Each path below is one point turned by a fixed rotation once a step. After each direction that follows a path, write how fast that rotation turns it, in degrees each step (0 if it stays still).
Each turn is a multiple of 5 degrees from 10 to 175, or 0.
Each row of a path follows its step; steps can be skipped.
Rotation 1:
step 0: -214  214  -202  -141  39  -44  300  -178  118  -19  -72  -11  73  84  47  128  -237  -92  -29  -206  -143  -16  -148  159  -147  -3  -78  -44  -17  3  -145  -56  -51  149  -5  37  55  21  -59  128  -36  -89  -89  -12  173  -225  208  -178  -199
step 1: 193  24  -175  23  55  109  -28  183  62  141  32  -28  127  -155  167  153  41  -67  -90  -43  20  206  37  49  -141  -135  72  -34  202  -33  379  145  -58  -138  113  -74  134  -117  -12  -33  -246  114  22  303  41  -102  -102  -29  -61
step 2: -67  -75  -58  -52  25  104  75  -177  45  17  -94  140  23  141  -6  -78  -55  3  -86  48  -35  -154  -73  -144  188  -159  -56  244  24  148  33  0  -133  -45  -33  47  -241  143  9  268  -86  -244  -3  277  84  -131  108  127  -340
step 3: 195  -180  -62  76  146  -33  -22  -220  -89  107  4  139  -180  -48  188  312  -54  166  101  -206  -184  44  29  21  107  -20  -6  -118  152  199  216  -179  63  -55  65  -113  -21  -195  171  -65  -42  38  104  -6  -103  66  -159  -53  -26
step 4: 46  21  126  -61  38  -49  270  106  17  -92  41  39  -204  56  -200  89  -115  108  -189  112  -68  109  194  81  103  -96  -207  182  135  -17  -47  56  -53  -3  -235  -89  14  -31  131  69  264  -239  -261  147  179  -70  -43  98  -51
step 5: 233  -167  47  -51  299  0  135  -100  5  12  151  291  -48  -131  -72  -22  14  -107  -104  -155  -86  -69  10  121  78  127  -201  70  -153  -61  93  -62  194  -56  182  45  50  -144  -128  -133  -215  232  45  -76  203  -68  21  71  64
step 6: -58  -8  259  70  137  -109  119  125  -81  71  -26  187  58  19  -94  35  119  -138  18  28  76  317  0  -57  -53  -293  272  3  -160  64  65  -148  -92  -5  -201  69  -37  6  -2  49  -22  -281  -188  -94  155  -238  -46  60  36
step 7: 295  -155  -22  -147  236  164  -38  1  92  -34  131  128  110  -77  -128  156  65  -30  13  60  41  -273  47  -170  -73  181  85  -198  -166  83  -97  112  288  -93  -84  122  72  -14  46  26  -66  -201  170  136  -28  77  -135  -24  6
step 8: 89  -130  -63  65  37  -29  191  -77  -131  147  101  1  159  5  36  -15  24  176  243  238  -213  20  -180  119  -66  -166  -57  -105  -81  -21  -80  -133  -258  143  -70  146  196  -91  -138  66  174  -239  -161  -176  27  38  103  10  -52
step 9: 241  140  -359  32  119  -162  6  205  147  -69  123  -18  121  -6  -129  348  -23  70  -113  -141  100  70  -55  173  84  161  30  -13  107  4  -215  -15  -10  -190  -30  158  188  123  -57  3  -99  3  128  -5  -2  -91  -2  -51  70
14  -72  19  -35  -54  52  33  26  -1  -15  32  21  10  -12  -15  -101  94  27  -10  23  -41  -38  -12  15  47  43  -59  28  -48  -8  11  8  -52  -4  45  29  -4  -26  -30  34  -10  15  3  25  12  44  18  -21  -69
125
-28  -62  -58  -11  32  8  -56  7  -65  -40  57  -27  -3  29  42  19  33  11  88  25  31  15  38  39  1  22  -17  -15  -35  -6  82  -9  53  -24  0  -63  38  -15  -59  20  11  41  1  22  6  -42  -50  20  17
170
-25  69  18  -6  23  87  37  12  -85  5  53  1  -47  -78  3  23  14  72  13  -18  22  7  -32  -1  20  17  23  11  38  17  36  46  54  -17  77  32  6  33  7  15  -25  -38  20  -25  1  16  52  -12  47
170
4  62  -1  6  18  16  -8  20  -23  14  -12  40  -39  -37  25  -35  30  -126  -41  -36  19  46  22  8  -38  2  54  12  -47  -51  -20  9  65  34  26  -26  4  -45  -63  21  13  1  -33  38  11  -15  29  -47  -63
70
61  -38  20  -11  8  -8  -6  -1  -46  -50  -33  -39  -55  -60  21  -33  -33  12  5  14  -37  -15  -61  57  -45  -87  52  23  -32  -79  43  -45  -10  -9  -30  31  9  39  42  -15  2  35  34  43  2  24  -17  -45  19
160
71  29  -4  13  -83  -14  -35  111  -14  1  19  -16  -15  11  24  -14  -12  25  2  6  40  57  -33  -19  -10  -20  -24  12  -12  20  19  -31  -38  -3  32  -18  -36  -100  21  -28  17  -75  39  -20  20  -67  -17  -25  23
145
-34  -44  26  38  -3  10  -53  25  14  39  -19  54  16  38  -2  18  -25  86  3  -43  -54  71  -27  1  -50  2  50  34  -33  2  -10  46  -1  -56  16  15  44  -41  29  56  14  61  -70  -36  -12  0  4  -53  -3
140
-6  -36  105  3  -64  -52  -5  -18  -32  -21  7  14  14  -16  -47  -16  -12  18  -53  -20  -29  -32  80  -7  -24  16  25  -1  -35  19  21  -25  61  18  30  -48  29  34  -17  -34  -8  -32  -7  -46  108  -3  -28  -6  39
45
Rotation 2:
step 0: 87  -257  17  -60  -48  -48  0  -24  256  11  15  -1  134  -5  -119  -37  57  100  115  -30  -190  132  -40  -148  226  182  -33  32  -28  -45  -59  -15  252  -26  183  -32  -182  -104  -146  -58  -25  109  142  132  75  -182  81  -3  -42
step 1: 190  -148  -98  151  52  -77  176  -99  -102  72  -7  43  -26  39  71  -160  127  -150  71  118  -151  226  107  8  119  -55  -35  74  149  -123  174  -26  149  -28  -138  -106  -172  -133  -93  4  109  -85  -28  -2  46  251  94  -83  15
step 2: 115  99  -95  95  -10  -145  169  152  48  -68  128  91  -145  71  185  -125  -92  124  35  -167  -6  -100  134  53  139  107  119  189  -152  -115  42  -104  -78  112  -3  -103  -48  130  183  -26  36  -44  137  -85  65  147  141  -164  -94
step 3: 131  28  -34  -40  -14  -102  3  60  -52  -36  16  16  23  -145  64  -121  149  19  -145  120  -160  -182  -21  15  -21  120  -132  -3  -9  -47  -35  229  59  -102  117  -116  18  82  289  -21  -30  90  -24  14  -157  -168  -16  -261  -316
step 4: -123  100  37  60  -157  220  20  117  37  18  103  17  90  115  36  -168  184  -48  224  24  -139  2  -117  56  -106  -78  -62  -166  -103  -44  55  41  -80  105  -80  -158  -175  2  -15  88  168  11  -236  197  -88  -104  -19  -67  -186
step 5: 28  68  6  162  -132  -35  -182  104  26  173  430  -95  134  151  55  -12  -75  3  48  -124  -84  -69  57  -89  77  -121  -55  18  -8  267  -63  -18  105  -68  34  -84  -146  -46  -70  -147  114  -50  122  64  -18  -65  -63  -52  93
step 6: 244  27  105  185  256  142  -125  143  -53  -41  2  -178  86  18  220  -24  -55  -77  -195  68  -192  -8  -142  20  91  -65  4  -68  25  -58  41  -14  -66  -24  -94  -44  -34  -208  -123  -206  -81  50  118  -193  -30  42  -43  -24  -42
step 7: -270  112  7  -23  10  79  -67  155  -199  -17  -54  -68  -182  -101  -136  -56  27  36  64  -19  -164  -59  -176  -7  211  21  185  139  -274  -217  -33  24  90  74  -77  -39  -55  -119  -74  -124  -48  106  57  -97  94  38  1  -139  8
step 8: 80  -31  -33  -29  34  -191  -187  -145  -222  232  11  -24  -44  15  -15  -121  150  -98  148  100  96  -97  95  -81  -34  158  -83  95  -179  -119  -54  -64  107  156  3  -42  49  -97  7  48  17  65  46  -71  -141  -108  -318  -144  22
step 9: 281  3  15  -2  -81  70  -100  47  -54  -172  -25  61  213  75  42  41  34  -121  106  -70  89  225  74  79  141  -22  151  -28  -153  -69  87  -31  -23  161  -9  -105  32  219  -142  159  157  157  44  -86  -75  -208  -111  -6  -83
0  -2  8  3  -17  -50  8  24  24  58  -41  -59  -46  15  45  9  -58  -13  32  13  11  31  -68  -18  14  46  6  -47  26  -34  -1  0  45  -47  -76  -27  44  45  -66  -42  -25  -83  17  4  28  -23  36  -51  11
65
-8  -43  23  33  59  -26  23  29  9  -42  10  -29  24  12  31  6  46  -14  9  8  77  55  35  30  -15  -4  45  -25  -7  4  51  19  -20  1  -77  71  15  -64  13  -45  27  20  -92  -10  42  -29  -15  -38  -56
145
44  -6  10  25  -65  17  21  13  -72  -88  -53  -70  0  -12  -18  -1  11  -26  -22  59  -3  27  -56  13  -9  0  -16  31  -5  -6  -15  -15  19  -74  -4  12  -54  13  -47  33  17  29  -26  -16  -25  -9  55  73  -71
125
56  -13  -4  36  -24  -36  13  69  -47  5  -72  40  35  -24  -6  38  2  -93  57  -25  20  -55  31  44  -35  10  -8  19  -56  -40  -17  43  33  33  10  -24  60  26  61  -27  10  -13  -6  53  20  21  17  30  11
60
Rotation 3:
step 0: -128  -90  -171  -110  -48  206  232  22  -74  -95  -177  -275  19  201  102  -194  71  15  -32  35  -60  235  314  -102  113  -82  164  83  -151  21  3  11  -60  -5  -74  -86  293  68  16  43  40  16  134  138  202  -94  -33  26  -130
step 1: 143  193  -1  129  59  165  3  121  169  11  -34  61  -117  38  63  -24  8  1  188  -96  16  -61  -9  -17  44  -301  175  274  5  93  130  218  -72  -80  -54  -173  -62  -45  110  168  -120  -30  30  -20  165  156  76  168  -378
step 2: -132  4  -1  -46  63  -102  241  192  128  159  -201  -38  90  6  65  -218  -23  -74  -49  8  -11  257  232  -229  -258  -34  45  74  1  299  -18  -197  75  -193  -14  -31  -59  -102  80  85  0  -275  5  21  94  -10  148  -23  -102
step 3: -53  119  182  154  53  308  130  226  191  50  -119  -56  55  -55  -80  -196  -228  -1  29  -88  -22  40  116  -108  230  -84  15  69  4  -118  -155  89  -164  17  228  -84  70  105  166  20  -75  -168  -222  108  118  142  -182  120  -1
step 4: 29  -64  -99  110  -82  -148  289  -134  209  -201  -3  62  -207  -114  -67  -101  -64  69  146  -77  -10  395  -128  -123  -88  52  -36  82  -43  188  -282  167  27  -91  -41  -25  41  -89  157  176  -89  -141  -31  14  47  16  84  158  -21
step 5: -158  103  -198  168  23  132  -52  -29  199  31  -132  13  121  55  59  -144  -142  67  63  -44  -207  -39  35  70  60  93  -272  -146  112  -78  56  -148  59  -157  -41  -225  9  -208  168  168  93  -183  -169  -12  238  201  -1  165  115
step 6: -262  -5  148  321  -98  18  217  -114  50  -83  -93  6  -29  -8  98  23  118  64  -84  -62  40  -24  -20  -229  -39  39  -77  -57  -261  -213  -313  71  -78  18  -54  -153  119  72  -105  259  100  -151  -63  112  -77  70  226  54  -72
step 7: 81  -78  111  294  -190  68  142  -284  -90  -245  111  -50  65  49  -122  -131  -107  97  188  227  -153  110  51  -29  53  -159  46  -59  -35  -126  184  -198  70  -160  -17  -141  9  -52  116  220  -21  -23  27  -48  259  132  -20  -62  -43
step 8: -177  -23  -175  48  15  -131  77  78  -219  81  7  -59  -171  199  152  -165  75  -19  -30  -68  11  194  122  -11  -88  115  41  -93  -91  -311  80  133  -184  -8  -155  -192  62  -15  69  129  88  -57  127  106  132  318  58  83  -250
step 9: 126  117  -27  86  -167  226  45  -61  37  138  141  -16  52  338  65  -193  104  -234  29  14  -104  -98  152  -54  61  -283  90  108  -266  -3  -126  46  43  -185  47  -33  34  -20  -10  283  -81  -47  5  -55  202  0  175  -97  -76
30  -35  -13  -29  27  -26  22  -39  55  16  1  10  19  -48  34  17  28  34  61  87  12  41  -1  10  -83  -14  -27  -59  22  25  38  -32  -3  15  64  -37  -51  -48  46  -14  -38  37  44  -33  26  50  30  -31  -2
130
18  5  38  -68  -41  -6  -15  0  54  11  -15  26  -34  12  -60  -2  -22  -48  1  -35  32  -19  47  -27  8  82  -3  -25  -44  46  -1  7  -21  5  30  10  -11  -58  52  -22  -113  -55  -48  -5  -36  10  -13  50  30
45
6  62  22  30  24  -42  60  29  45  -5  41  30  -60  -15  1  22  31  -16  -70  -35  15  24  -36  -21  -35  -7  11  -27  -76  -18  -45  20  -37  17  -73  -16  -100  9  36  0  9  68  16  -22  -30  -30  24  1  -19
155
-13  -4  24  42  -22  -35  -32  25  60  19  42  -53  -6  10  -6  -40  -37  -26  -3  -14  -61  79  13  -14  12  1  1  -52  23  29  82  -74  4  13  -50  34  -12  -46  -73  -38  23  23  38  46  -5  0  1  67  30
135
-21  -9  -43  -9  60  13  11  -60  -11  -26  -7  9  -70  18  -42  -52  -73  -25  -26  72  62  4  -30  -27  -31  -22  -9  64  -46  -16  37  -21  7  93  24  -5  1  10  -29  4  20  8  -3  -40  22  -4  -42  75  15
100
50  14  0  9  31  -38  53  -10  -57  -50  -9  -9  22  63  -52  -27  1  19  -23  -3  -50  7  55  59  30  -21  -87  15  -39  57  -50  -61  36  12  17  -16  -24  -4  -5  -48  -31  -30  44  -10  23  -59  54  -16  3
155
